In the data rows, zero lies at 4.5, halfway between 4 and 5.
Here are some rows, each followed by its group. Rows of different groups can look alike.
[4 2 3 4 9 5 4 4 6 4 4 3 5 3 4 7 7 7 4 6 6 5 5 6 7 4 6 6 4 4 6 3 4 3 5 4 2
 4 4 4 5 4 7 5 4 3 3 6 4 5 7 2 4 5 4 4 5 6 4 4 7 4] z695
[4 6 5 3 6 0 3 5 4 4 2 7 4 3 4 5 4 3 4 7 5 4 3 5 4 4 5 4 4 5 5 5 3 5 4 6 4
 4 4 5 4 5 4 4 4 4 3 7 5 4 5 4 3 6 4 2 8 3 4 5 4 7] z119
[6 3 3 6 6 6 7 3 5 5 4 4 6 6 1 6 2 5 9 2 5 4 6 5 3 4 4 4 4 6 4 5 4 5 5 3 6
 4 5 7 5 2 5 3 4 4 7 4 5 5 7 2 5 4 3 3 2 5 6 4 5 4] z183
[4 4 6 3 4 5 5 5 3 4 8 5 5 6 6 0 3 5 3 6 4 4 7 5 1 6 2 4 5 4 6 4 4 5 4 7 4
 4 5 5 2 4 4 4 4 8 2 1 5 4 4 4 4 5 8 6 4 6 2 6 6 5] z918
[4 5 3 5 5 4 3 7 4 4 3 4 4 6 7 4 5 4 6 4 3 5 6 4 5 3 5 5 4 5 5 3 4 5 4 8 8
 6 6 5 3 4 5 4 5 3 4 4 4 6 4 4 6 4 5 5 4 5 3 4 3 5] z719
[5 5 3 4 4 6 7 3 4 4 4 5 5 7 2 6 2 5 7 5 6 5 6 4 4 4 4 3 4 4 4 5 4 6 5 4 5
 3 6 4 5 3 5 4 2 4 7 4 4 4 5 4 7 4 4 2 3 4 6 4 5 5] z183
[4 1 4 5 9 5 3 5 5 4 5 3 5 3 4 6 6 7 4 5 5 4 4 6 5 4 6 6 5 5 6 4 4 2 4 4 3
 4 4 5 5 4 7 5 4 4 4 5 4 5 8 2 4 5 3 4 5 7 4 4 6 5] z695
[4 3 7 4 6 4 4 8 4 4 6 4 4 5 6 3 5 5 7 5 5 5 5 6 2 4 8 4 4 3 6 5 7 2 1 5 7
 5 6 4 4 5 4 4 4 7 5 5 5 4 5 3 4 4 1 3 5 7 5 5 3 4] z709
[5 6 3 3 6 0 3 5 6 4 1 7 3 4 5 6 4 2 3 6 6 5 4 6 6 3 4 3 5 7 5 5 2 4 5 6 4
 4 4 4 4 4 4 4 4 4 3 7 6 5 4 4 3 6 5 3 7 2 4 5 4 7] z119
[3 5 6 3 5 5 5 5 4 4 7 4 4 6 7 1 3 5 2 5 4 5 6 3 2 5 2 5 5 5 4 4 5 5 5 7 3
 5 4 6 4 3 5 4 5 7 2 1 4 4 3 5 4 5 9 7 4 5 1 5 7 5] z918
[7 3 3 5 4 5 4 5 5 5 4 4 4 5 4 6 6 6 4 4 3 5 5 7 5 4 5 6 4 5 4 3 3 4 5 2 5
 5 2 4 6 2 6 6 5 4 3 4 5 7 5 7 6 4 4 5 3 5 4 4 6 0] z719
[3 4 3 5 3 4 2 7 3 5 5 5 6 2 7 1 6 2 1 7 5 6 5 6 3 5 1 4 4 7 2 4 4 2 5 4 0
 4 6 5 4 9 2 3 5 6 4 5 5 4 6 4 4 5 4 4 4 8 4 5 3 5] z695
[5 5 4 6 6 1 3 3 8 6 2 6 5 2 3 6 4 4 6 6 4 3 2 7 6 5 5 2 5 7 5 6 1 3 5 2 6
 6 2 8 3 4 4 5 6 5 4 6 6 5 5 5 1 7 3 3 6 3 5 5 4 5] z119
[2 4 4 5 4 6 7 2 6 5 5 5 3 5 4 5 7 4 6 7 4 5 1 3 6 6 6 3 5 1 4 5 4 7 7 5 4
 4 8 3 4 6 2 4 4 7 5 6 5 4 2 3 4 4 5 3 5 2 7 2 3 5] z489
[8 5 4 4 6 6 3 5 6 5 4 4 5 5 5 5 1 5 3 5 5 5 5 2 6 4 5 9 4 5 5 5 5 4 5 4 4
 5 2 7 4 3 4 4 6 4 3 4 4 4 7 7 6 4 4 6 2 4 4 4 4 8] z183
[2 2 4 5 5 7 3 4 5 5 5 2 3 4 3 6 8 2 3 2 4 6 3 3 5 4 4 7 5 2 4 5 5 6 5 5 4
 4 3 1 6 4 5 6 4 3 4 7 3 4 0 4 4 4 5 5 6 2 5 3 3 7] z489
[3 5 4 5 3 5 2 6 3 5 4 5 6 3 6 2 4 2 2 6 5 5 5 5 3 6 3 3 5 6 3 4 4 3 5 4 1
 4 5 7 3 9 2 4 5 4 4 4 4 4 6 4 4 5 5 4 4 8 4 6 2 4] z695
[5 3 2 5 6 4 3 7 4 4 4 4 4 6 6 4 5 4 7 4 3 5 6 7 5 3 5 4 5 6 5 3 3 4 5 9 8
 5 6 4 3 4 5 4 5 4 4 4 5 6 5 3 6 4 5 5 3 6 3 4 3 4] z719
[6 4 3 5 4 5 8 3 3 4 4 6 5 6 3 5 2 5 7 2 6 4 6 4 3 4 3 4 5 6 4 4 4 6 5 4 5
 3 6 5 6 3 5 4 3 3 8 4 5 4 5 4 6 3 5 3 3 4 5 5 5 5] z183
[4 5 8 4 3 3 4 8 3 3 6 5 4 5 6 3 4 4 6 5 5 4 5 4 2 4 7 3 4 2 5 5 9 3 1 6 7
 4 6 2 4 5 4 4 4 6 5 5 5 4 4 3 5 3 1 4 7 6 4 5 3 3] z709
[5 5 5 5 4 6 6 4 3 4 7 5 5 7 5 2 2 5 4 5 4 5 7 4 2 6 1 4 5 5 4 4 4 5 4 6 3
 5 4 6 5 3 5 4 4 8 3 1 5 4 3 4 5 5 9 6 4 5 1 7 7 5] z918
[3 8 3 3 5 1 2 4 5 5 1 7 4 3 4 5 3 1 3 7 5 5 3 5 6 6 3 3 3 6 4 5 2 5 5 5 2
 5 3 7 4 6 4 5 3 4 2 8 5 4 5 4 3 6 5 3 8 4 4 5 4 6] z119
[5 4 2 5 4 4 4 6 4 5 3 5 4 7 7 3 5 5 7 3 3 4 6 5 5 3 4 4 5 7 6 3 3 4 5 8 7
 5 6 4 3 6 4 4 5 4 4 4 6 5 4 4 6 4 5 6 3 5 3 5 3 5] z719
[4 4 8 4 4 4 4 8 3 3 7 5 4 5 6 1 4 5 5 6 5 4 5 5 1 5 6 4 4 2 6 5 7 3 1 6 7
 5 6 4 3 6 4 4 3 7 5 4 5 4 4 3 4 3 3 4 5 6 3 7 5 5] z709
[3 4 3 5 4 7 8 2 4 5 5 5 3 6 4 5 7 6 7 6 4 4 1 4 4 5 6 3 6 2 4 5 4 6 7 4 5
 5 7 4 5 5 4 4 5 7 5 6 5 4 2 3 4 4 4 3 4 2 7 3 5 4] z489
[7 3 3 4 4 6 6 4 4 4 4 6 4 6 3 5 1 3 6 2 6 4 6 3 3 4 4 5 5 5 3 4 5 5 4 5 5
 4 5 6 6 4 4 4 4 4 7 4 5 4 6 4 7 3 4 4 1 4 5 5 4 6] z183
[4 4 7 4 4 4 4 8 3 4 5 6 4 5 7 2 5 6 6 4 5 4 5 4 1 4 8 5 5 4 6 5 7 2 1 5 7
 4 6 3 4 6 4 4 4 6 6 5 5 4 4 4 4 4 2 4 6 5 4 5 3 5] z709
[6 4 3 4 2 5 4 4 4 5 3 6 4 5 5 5 5 6 3 3 3 4 5 6 5 4 5 5 5 5 5 3 3 5 5 2 5
 4 3 4 7 4 6 6 4 3 3 5 5 6 5 7 6 4 5 5 4 5 4 5 6 1] z719
[3 4 4 5 4 4 3 6 4 4 5 5 7 3 7 0 6 5 2 7 5 5 5 5 3 6 1 4 5 7 4 4 4 2 5 4 1
 4 5 6 3 8 3 3 5 6 4 4 5 5 6 3 4 5 5 4 4 7 3 6 5 5] z695
[7 4 3 5 2 5 4 4 4 4 4 6 4 6 3 6 5 5 3 4 3 5 5 5 4 4 4 5 5 5 4 3 3 4 4 2 5
 5 3 3 8 3 6 6 4 4 4 4 4 6 5 7 6 4 4 3 3 5 4 5 7 1] z719
[4 3 8 4 5 4 3 9 3 3 6 5 5 5 6 2 4 5 7 6 5 3 5 5 0 5 7 4 4 2 7 5 7 2 0 5 9
 5 6 4 2 6 4 3 4 7 5 5 5 4 4 4 4 4 0 3 6 7 4 5 3 5] z709
[8 4 3 5 4 6 6 4 4 4 5 6 5 6 2 5 2 4 6 2 6 4 6 3 3 4 3 5 4 5 4 5 4 6 5 5 5
 4 5 6 6 4 4 4 4 4 7 4 4 4 6 4 7 4 4 4 1 4 6 4 4 6] z183
[4 4 3 5 4 6 7 3 4 4 6 6 3 6 6 4 7 4 5 7 4 5 2 3 6 5 8 5 5 1 4 6 4 7 6 6 4
 5 8 4 4 7 2 4 6 7 3 6 4 4 2 4 5 4 5 5 4 2 6 4 4 5] z489
[7 4 3 5 4 6 7 4 3 4 4 5 5 7 2 6 2 4 7 2 6 4 6 3 2 3 2 3 5 5 3 5 4 6 5 4 5
 3 6 5 7 3 5 4 3 3 8 4 5 4 5 3 7 4 4 1 2 4 6 4 6 5] z183
[5 3 2 6 6 5 4 7 5 5 4 4 5 6 6 4 5 5 8 4 2 4 6 7 5 3 5 4 5 6 5 3 2 4 4 8 8
 6 5 5 2 4 4 4 6 5 5 4 5 6 5 3 5 4 4 5 3 6 4 4 3 4] z719
[4 5 5 4 4 4 5 5 3 4 8 7 5 6 5 1 2 4 3 5 4 5 6 5 3 6 2 3 4 5 4 5 4 6 4 8 3
 4 5 7 3 4 4 4 4 8 2 2 5 4 4 3 4 5 9 5 6 5 2 7 6 5] z918
[9 3 4 5 6 7 3 4 5 5 5 4 5 5 4 3 2 6 3 6 5 5 5 3 5 4 4 9 4 5 5 5 5 5 4 5 4
 5 3 6 3 4 3 4 5 5 3 3 4 5 7 6 5 4 5 6 1 4 4 6 5 9] z183
[6 5 5 4 3 6 4 4 6 5 7 4 4 6 3 8 2 3 4 3 5 5 6 3 6 3 5 3 5 5 4 4 4 4 4 2 3
 5 3 6 7 4 5 7 4 2 3 0 3 3 4 8 4 5 6 3 4 5 2 6 2 3] z918
[3 4 7 5 3 3 5 3 4 4 3 6 6 3 1 5 5 3 4 2 4 5 4 5 4 8 3 4 4 4 4 4 5 6 7 5 5
 3 5 4 4 7 2 4 4 6 8 4 5 5 4 4 5 4 6 6 4 4 8 4 1 3] z659
[3 7 6 5 6 3 3 4 3 4 3 3 5 2 4 6 6 7 3 5 3 5 4 4 5 5 5 8 4 4 4 4 6 5 5 1 4
 5 2 5 5 4 9 4 4 3 3 4 4 4 5 8 4 5 5 4 5 4 5 5 8 4] z659
[2 3 4 5 4 6 7 2 6 5 5 5 3 5 4 5 7 5 6 7 4 4 1 4 6 6 7 3 6 2 5 5 4 7 7 5 5
 5 7 3 4 6 3 4 5 7 5 6 4 4 2 3 4 4 5 3 4 2 7 2 4 5] z489
[5 8 7 4 5 4 4 5 7 5 6 3 4 4 4 6 5 4 3 4 5 5 5 6 8 4 5 3 4 3 3 5 9 3 2 4 5
 5 2 3 6 2 6 7 5 3 3 5 5 4 5 4 5 4 2 6 8 6 4 5 6 2] z709
[4 4 3 4 4 2 7 4 4 5 1 5 4 4 8 3 4 5 5 2 6 4 4 6 4 4 6 4 4 8 6 4 2 5 5 5 4
 5 5 4 3 4 4 4 4 4 6 6 5 5 4 3 3 5 5 8 5 2 4 5 4 5] z119
[2 9 7 5 6 3 3 3 2 3 3 3 5 3 4 6 5 6 3 5 4 4 4 2 5 5 4 7 4 3 4 5 7 5 5 4 3
 4 2 5 5 3 9 5 5 3 4 4 4 4 5 7 5 5 5 5 7 5 4 5 7 5] z659
[2 9 7 5 6 3 3 4 2 4 3 2 5 3 4 6 5 6 3 5 3 4 4 2 6 4 5 7 4 3 5 5 7 5 5 3 4
 4 3 5 5 4 9 4 5 2 3 4 4 4 5 8 5 5 5 5 7 4 5 5 7 4] z659
[7 5 4 5 2 5 3 4 5 4 4 5 4 5 4 6 5 5 3 5 3 4 5 6 5 5 4 4 5 4 5 3 4 3 5 2 5
 4 2 2 6 4 5 7 5 4 3 4 5 7 5 7 6 4 4 5 4 5 4 5 6 0] z719
[5 5 5 4 4 6 6 3 5 5 7 5 5 6 5 1 2 5 4 5 3 3 6 4 2 6 1 3 6 5 5 5 4 5 5 6 5
 5 4 8 4 4 5 5 5 8 3 1 5 4 4 4 4 6 8 7 4 6 2 6 7 4] z918
[6 3 4 6 4 5 6 4 4 5 5 4 5 6 2 5 2 5 8 3 5 3 6 5 1 4 3 4 5 5 5 5 5 4 4 2 7
 3 5 5 5 3 5 3 4 4 8 4 5 4 6 3 6 4 2 2 2 5 6 4 5 5] z183
[3 3 3 5 4 5 2 7 4 5 5 4 6 3 6 2 6 3 1 5 5 5 5 5 3 6 2 4 4 6 3 4 4 3 5 4 2
 5 5 3 4 8 3 4 5 5 4 6 3 5 5 3 4 5 4 5 4 7 4 3 3 5] z695
[7 5 4 4 3 7 6 4 3 4 4 5 5 7 1 6 1 4 7 2 5 5 6 4 3 5 4 3 3 4 3 5 4 6 5 3 5
 4 5 7 6 4 4 4 3 1 7 3 4 4 5 4 7 4 5 2 3 5 6 6 3 4] z183
[4 3 4 5 4 4 3 7 3 4 4 5 6 3 7 2 6 4 2 7 6 4 6 5 2 5 3 4 5 6 4 4 5 2 4 4 1
 4 6 4 4 9 3 3 5 6 4 5 5 5 6 4 4 5 3 3 5 8 4 5 3 5] z695
[3 2 4 4 5 7 3 4 5 5 6 2 2 5 4 6 8 3 4 3 5 5 3 4 5 4 5 7 4 3 5 6 4 5 5 4 4
 5 2 1 6 4 6 6 4 1 3 6 2 3 0 5 4 4 5 5 6 2 5 5 3 7] z489
[4 5 3 6 5 4 3 7 5 4 4 4 5 6 7 4 6 4 6 4 3 4 5 4 5 2 4 5 5 6 4 3 3 4 5 8 8
 6 6 5 3 4 5 4 6 4 5 4 5 6 4 5 5 4 4 5 3 4 3 4 4 4] z719
[2 7 6 5 8 3 4 4 2 4 3 2 5 2 4 5 5 7 4 5 4 6 4 4 5 4 6 9 4 4 5 5 6 5 5 4 4
 5 3 6 5 2 9 4 5 3 4 4 4 5 6 6 5 5 5 4 6 4 5 4 8 5] z659
[2 4 7 6 4 4 4 3 6 5 3 4 6 2 1 4 5 3 4 3 3 5 4 4 5 7 3 4 4 4 4 5 5 6 6 6 5
 4 5 4 4 7 3 4 5 6 7 4 4 4 3 3 4 5 6 6 5 3 8 2 2 5] z659
[6 3 3 5 3 6 3 5 4 5 4 4 4 5 4 6 6 5 2 4 3 5 6 6 4 4 4 6 4 4 4 3 3 4 4 2 5
 4 2 0 6 3 5 6 4 3 3 5 4 6 3 7 6 4 4 5 4 4 3 4 5 1] z719
[4 4 4 4 3 2 7 5 4 5 2 4 4 3 7 3 4 5 5 1 6 5 3 5 4 4 7 3 4 8 5 4 3 6 5 3 3
 5 5 6 5 5 3 4 5 3 6 5 4 4 4 4 2 5 6 7 5 2 5 6 3 4] z119
[4 4 3 3 4 2 7 5 4 5 1 5 3 4 8 3 4 5 5 2 6 4 4 6 4 3 6 4 4 8 5 4 3 6 4 5 3
 5 5 4 4 4 4 3 5 3 6 6 5 5 4 3 3 5 6 7 5 2 4 5 4 6] z119
[7 3 2 4 2 5 3 4 5 5 3 6 3 5 4 6 5 5 2 5 3 4 5 8 5 4 5 5 4 5 4 2 2 4 4 0 5
 4 2 1 6 3 5 6 5 5 3 4 5 7 4 8 6 4 4 5 2 5 4 5 6 0] z719
[3 3 4 5 5 8 3 5 4 4 6 3 3 5 4 6 7 3 4 3 4 5 3 4 5 4 5 6 5 2 4 5 4 6 6 3 3
 4 2 2 5 5 5 7 4 2 3 6 2 4 0 5 4 4 5 4 6 2 5 6 3 7] z489
[5 6 4 4 6 1 4 4 5 4 2 7 4 3 4 5 4 4 3 7 6 5 4 5 5 5 3 3 4 6 4 5 2 5 4 5 3
 5 3 6 4 3 4 4 4 5 3 6 6 5 4 3 2 6 6 3 7 3 3 7 7 7] z119
[5 4 5 3 4 5 6 4 3 4 8 5 4 7 5 1 3 5 3 5 4 5 7 4 2 5 1 4 5 5 4 4 4 6 4 7 3
 5 5 6 5 4 5 4 4 7 3 1 5 4 4 4 4 5 9 5 4 5 2 7 8 4] z918
[4 3 6 5 5 5 6 3 7 6 7 4 5 5 4 1 4 5 5 5 3 4 6 3 4 6 1 4 5 6 5 5 3 4 4 6 5
 5 4 7 3 4 4 4 5 9 3 1 5 4 4 4 2 5 8 7 4 5 2 4 6 5] z918
[3 7 6 5 6 3 3 5 2 4 3 4 5 3 4 5 5 6 3 5 3 5 4 4 5 4 5 8 4 4 4 4 6 5 5 2 4
 4 3 4 5 3 9 5 5 3 4 4 4 4 6 8 5 5 5 4 5 4 5 4 8 4] z659
[3 4 4 5 4 6 8 2 5 5 6 5 2 6 5 3 8 6 6 8 4 4 1 4 5 5 6 4 5 2 5 5 4 6 6 6 4
 4 8 3 3 6 4 3 5 7 3 6 4 4 1 3 3 4 6 4 4 2 6 4 7 5] z489
[7 4 3 5 3 5 4 4 4 5 4 5 4 5 4 4 4 7 3 5 3 5 6 6 4 5 3 6 4 4 5 3 3 4 4 2 5
 4 2 4 5 3 6 5 4 4 2 4 4 6 4 7 6 4 5 5 3 5 3 7 8 1] z719
[3 4 3 5 4 5 7 3 4 4 5 5 3 6 6 4 8 5 6 7 4 5 2 5 6 4 7 4 4 2 5 5 4 7 6 6 5
 4 8 2 3 5 3 4 4 6 4 7 4 4 1 4 4 4 5 3 4 2 6 3 4 5] z489
[3 5 8 4 5 4 3 8 3 4 6 4 5 5 6 3 4 4 6 5 4 4 5 3 2 5 7 5 4 2 6 5 8 3 2 5 7
 6 6 5 3 6 5 4 4 6 5 4 4 4 4 4 5 4 2 4 6 6 4 4 3 5] z709
[4 9 8 5 4 4 3 4 7 5 5 1 5 4 4 6 5 5 4 4 4 4 4 3 8 4 4 4 5 3 4 6 9 2 3 2 6
 6 1 4 5 2 7 7 6 3 3 5 5 5 5 5 4 5 2 6 8 6 4 4 7 2] z709
[2 5 3 5 3 6 7 2 4 5 5 5 4 5 5 3 7 5 6 9 4 5 1 5 5 6 6 3 4 2 4 5 3 6 6 4 3
 4 7 4 3 6 3 4 5 7 3 6 5 4 2 3 4 4 5 3 5 4 6 3 5 5] z489
[4 8 8 5 3 4 4 3 9 6 5 3 5 3 2 6 4 4 4 4 4 4 4 3 8 4 3 2 5 3 4 6 8 2 3 3 6
 5 2 4 5 4 5 7 5 4 4 5 5 4 4 5 4 4 2 6 7 6 5 3 6 2] z709
[3 3 4 3 5 2 7 5 4 5 2 5 4 3 7 3 5 5 5 1 6 5 3 6 4 4 7 4 4 8 5 4 3 5 5 5 3
 5 5 6 5 4 5 4 5 3 6 6 5 5 4 3 2 5 6 8 5 3 6 4 4 4] z119
[5 9 7 3 2 5 3 5 6 5 6 4 4 4 4 6 3 3 4 4 5 6 4 4 8 4 5 2 4 3 4 6 9 3 3 3 5
 4 3 4 6 5 5 8 5 1 3 4 3 4 4 6 5 4 3 4 8 6 4 6 5 2] z709
[9 3 4 4 6 7 3 5 5 5 4 5 4 5 5 4 1 4 4 6 5 3 5 3 5 5 5 9 4 4 6 6 5 4 4 5 5
 4 3 6 3 5 2 4 5 4 3 4 4 4 7 6 7 4 3 6 2 5 4 5 2 9] z183
[4 4 7 5 4 5 4 7 4 4 6 5 5 6 5 4 4 5 7 5 4 4 5 4 1 5 6 3 5 3 5 5 7 3 1 4 8
 5 6 5 4 6 4 4 3 7 6 4 5 4 4 3 5 4 1 3 5 6 4 5 4 4] z709
[3 3 3 5 5 4 3 6 3 5 4 5 6 2 7 2 7 4 2 5 6 5 5 6 3 5 3 4 5 7 3 4 4 2 4 5 2
 4 5 5 4 7 4 4 5 5 5 5 5 5 7 2 4 5 4 5 4 8 4 4 3 4] z695
[2 3 4 4 4 6 7 2 5 5 5 4 3 5 4 5 7 4 6 7 5 5 2 3 5 6 6 4 4 1 4 4 4 7 7 5 4
 4 8 4 4 6 3 4 5 7 5 7 5 4 1 3 5 4 5 3 5 2 7 3 4 5] z489
[4 2 4 5 9 4 4 4 6 4 5 4 5 3 4 5 6 7 4 5 5 5 5 5 6 4 4 7 5 5 6 4 4 2 4 5 2
 4 3 5 5 4 8 5 4 4 2 5 4 5 8 2 4 5 5 5 5 7 3 7 8 5] z695
Group z489 spreads out most along one direction. Which 3 other groups' directions of most spread are closest to that one, closest first?
z918 z709 z659
Which 4 groups are nearest to each row below, nearest first, going by the distance to the centre of the group?
[9 4 3 5 5 7 4 4 5 4 5 5 5 6 3 6 1 5 3 4 5 4 5 2 6 4 4 8 4 5 4 6 5 5 4 4 4
 5 3 6 6 4 3 5 5 4 5 4 4 4 7 6 7 3 4 5 1 4 4 5 5 8]: z183 z719 z659 z918
[4 9 8 4 4 3 3 5 6 5 5 2 4 4 5 6 4 4 3 4 5 5 5 3 8 4 5 4 5 3 4 6 9 3 2 4 5
 5 2 3 5 3 7 7 5 2 3 5 4 4 5 5 4 4 3 5 8 6 3 5 7 3]: z709 z659 z719 z119
[6 4 2 5 4 5 3 7 4 4 4 5 4 7 7 4 5 4 6 4 3 4 6 4 5 3 4 5 5 5 5 3 3 5 5 9 7
 6 6 5 3 6 3 4 6 5 4 4 4 6 5 4 6 4 5 6 2 5 4 4 3 5]: z719 z183 z695 z918
[4 9 8 4 3 3 3 5 6 5 6 2 4 4 5 6 5 5 3 4 4 5 5 3 8 4 5 4 5 3 4 6 9 2 3 4 5
 5 2 3 6 3 6 7 5 2 4 4 4 4 5 6 4 4 2 5 8 6 3 4 7 2]: z709 z659 z719 z695
[5 6 6 5 2 6 4 4 6 4 8 3 4 5 4 7 3 3 3 4 4 4 6 4 7 4 4 2 5 4 5 5 5 4 4 2 3
 4 3 5 5 3 3 7 5 2 3 0 3 4 3 8 3 5 6 4 5 5 4 6 2 2]: z719 z918 z709 z659
[6 4 3 5 4 6 6 4 5 4 4 5 5 7 3 5 2 4 7 3 5 4 6 5 3 3 2 3 4 6 4 5 4 5 5 4 7
 3 6 4 5 3 5 3 4 4 8 4 5 5 5 4 6 4 4 2 2 4 6 4 5 5]: z183 z719 z119 z709
[4 4 5 4 4 6 6 4 4 5 7 5 4 7 6 1 4 6 3 7 4 5 6 5 3 5 2 4 5 4 5 4 4 5 4 7 3
 5 5 4 3 3 4 4 4 8 2 1 4 4 4 4 3 5 9 7 4 4 2 5 7 5]: z918 z719 z695 z489
[2 8 7 5 8 2 3 5 2 4 3 2 5 2 5 5 5 6 3 5 4 5 4 1 5 3 5 9 4 4 4 5 7 5 5 3 4
 5 3 6 5 3 9 4 4 2 4 4 4 4 5 8 5 5 5 4 7 3 4 3 8 6]: z659 z709 z119 z719
Which 4 groups are nearest to each row below, nearest first, going by the average distance to the group's rows?
[2 3 3 5 4 7 7 3 5 4 5 4 2 6 5 5 8 5 6 7 4 5 2 5 5 5 7 4 5 2 4 5 3 7 6 5 4
 4 6 0 4 5 4 4 5 6 4 7 4 4 0 3 4 4 5 4 5 2 6 3 4 5]: z489 z719 z119 z659
Which 3 groups are nearest to each row below, nearest first, going by the average distance to the group's rows?
[2 7 6 4 8 3 3 3 2 5 2 2 4 3 4 6 5 6 4 5 4 5 4 4 5 5 5 8 4 4 4 4 6 5 5 4 4
 5 2 6 5 2 9 5 4 3 4 4 5 4 7 7 5 6 4 6 6 4 3 5 7 5]: z659 z719 z119
[4 3 5 3 4 2 7 5 3 4 2 4 4 4 8 2 5 6 4 2 6 4 3 4 2 4 7 4 4 7 6 5 3 6 4 4 3
 4 6 4 4 5 4 3 5 4 6 6 4 4 4 4 2 5 5 7 6 3 5 5 4 5]: z119 z695 z489
[6 4 4 5 4 6 6 4 3 4 4 5 5 7 2 5 2 5 7 4 6 3 6 4 1 4 3 4 5 4 5 5 5 5 4 4 5
 3 6 4 5 3 5 3 3 4 8 4 5 4 5 4 7 4 3 2 3 5 5 5 4 6]: z183 z719 z709
[5 4 5 4 3 5 5 5 4 4 8 6 5 6 6 1 3 5 2 5 4 5 7 6 3 6 2 4 4 5 4 4 4 5 4 6 3
 4 4 4 3 3 4 4 4 8 3 1 5 4 4 5 4 5 9 7 4 5 2 7 7 3]: z918 z719 z695
[4 1 4 6 9 4 3 5 7 4 4 3 6 3 4 6 6 7 5 5 5 3 5 6 5 4 5 6 5 5 7 4 4 1 4 3 4
 5 3 5 4 3 7 5 5 4 4 5 5 5 8 3 3 6 2 5 4 7 3 4 5 4]: z695 z719 z659
[5 4 7 4 3 4 4 9 3 3 6 6 4 4 6 3 5 4 5 4 5 4 5 6 1 5 7 4 4 2 6 4 7 3 1 4 7
 4 6 3 4 5 3 4 4 7 5 4 5 4 3 4 5 3 2 3 5 6 4 5 3 3]: z709 z719 z695
[3 4 4 5 4 6 7 2 3 5 6 5 3 6 6 3 7 6 5 8 5 5 2 4 5 5 6 4 5 2 4 4 4 7 6 6 3
 4 7 3 3 5 4 3 4 7 3 6 4 4 1 3 4 3 7 3 5 2 5 5 6 5]: z489 z918 z119
[3 3 4 5 3 4 3 5 5 5 4 5 6 2 5 2 5 3 2 5 6 5 5 4 4 6 2 3 5 6 3 4 4 3 5 4 1
 5 6 6 4 9 2 4 4 5 5 5 4 5 6 3 4 5 5 4 4 7 5 3 2 5]: z695 z119 z918
[2 4 7 5 4 3 6 3 5 5 2 6 5 2 2 4 5 4 5 2 4 4 4 4 5 6 4 4 5 5 5 4 5 6 6 6 4
 3 6 4 5 7 3 3 4 6 8 4 5 4 5 4 4 5 6 6 5 4 8 3 2 5]: z659 z119 z489
[4 3 3 6 4 7 7 2 6 5 6 5 4 5 5 4 7 6 6 7 3 4 1 4 5 6 7 5 5 2 5 5 3 6 7 4 5
 6 7 5 3 6 2 4 6 8 4 6 5 5 2 4 3 4 4 5 3 2 6 3 4 5]: z489 z719 z119
[5 4 2 5 4 4 4 6 4 4 4 4 5 7 6 4 6 5 7 7 3 5 6 5 6 3 4 3 4 5 5 3 3 5 5 8 8
 5 7 2 3 6 3 3 5 5 4 4 4 6 4 4 6 4 5 3 3 4 3 4 4 4]: z719 z489 z183
Which 3 groups are nearest to each row below, nearest first, going by the distance to the centre of the group?
[5 6 6 4 4 6 3 5 5 5 7 3 4 5 5 7 3 3 3 4 5 5 6 3 6 4 5 4 5 4 4 5 5 5 4 3 3
 5 3 7 6 3 5 6 5 2 3 1 3 4 3 9 4 6 6 3 6 4 3 5 2 4]: z659 z719 z918
[3 4 7 4 4 5 3 8 4 4 6 4 5 5 6 3 5 4 6 5 4 4 5 5 2 5 7 5 5 2 5 5 7 2 2 5 7
 5 5 2 3 6 4 4 4 6 5 5 4 4 3 3 4 4 1 5 5 6 4 4 3 5]: z709 z695 z719
Group z119 spreads out most along one direction. Which 3 other groups' directions of most spread are closest to that one, closest first?
z709 z183 z659
Group z709 spreads out most along one direction. Which 3 other groups' directions of most spread are closest to that one, closest first?
z719 z918 z489
Which 3 groups are nearest to each row below, nearest first, going by the distance to the group's nearest row?
[5 2 3 5 9 5 4 4 7 5 4 3 6 3 3 7 6 7 5 3 5 4 5 5 6 4 4 6 5 6 6 5 4 2 4 4 3
 5 3 7 6 3 8 6 5 3 4 5 5 5 8 2 4 6 3 4 4 7 4 4 7 4]: z695 z719 z183
[9 3 4 4 6 7 3 4 5 4 5 5 5 6 5 3 2 5 2 7 6 5 6 3 6 3 4 9 4 5 5 5 5 5 4 6 3
 5 3 6 4 3 3 4 5 5 3 3 4 4 7 6 6 4 5 6 1 4 3 7 5 9]: z183 z918 z719
[3 4 3 5 4 6 8 2 4 5 5 6 3 5 6 4 7 6 6 6 4 5 1 5 6 5 7 4 5 2 5 5 3 7 6 4 4
 4 8 4 4 6 4 4 5 6 4 7 5 3 2 4 4 4 5 3 5 2 6 3 5 5]: z489 z183 z119
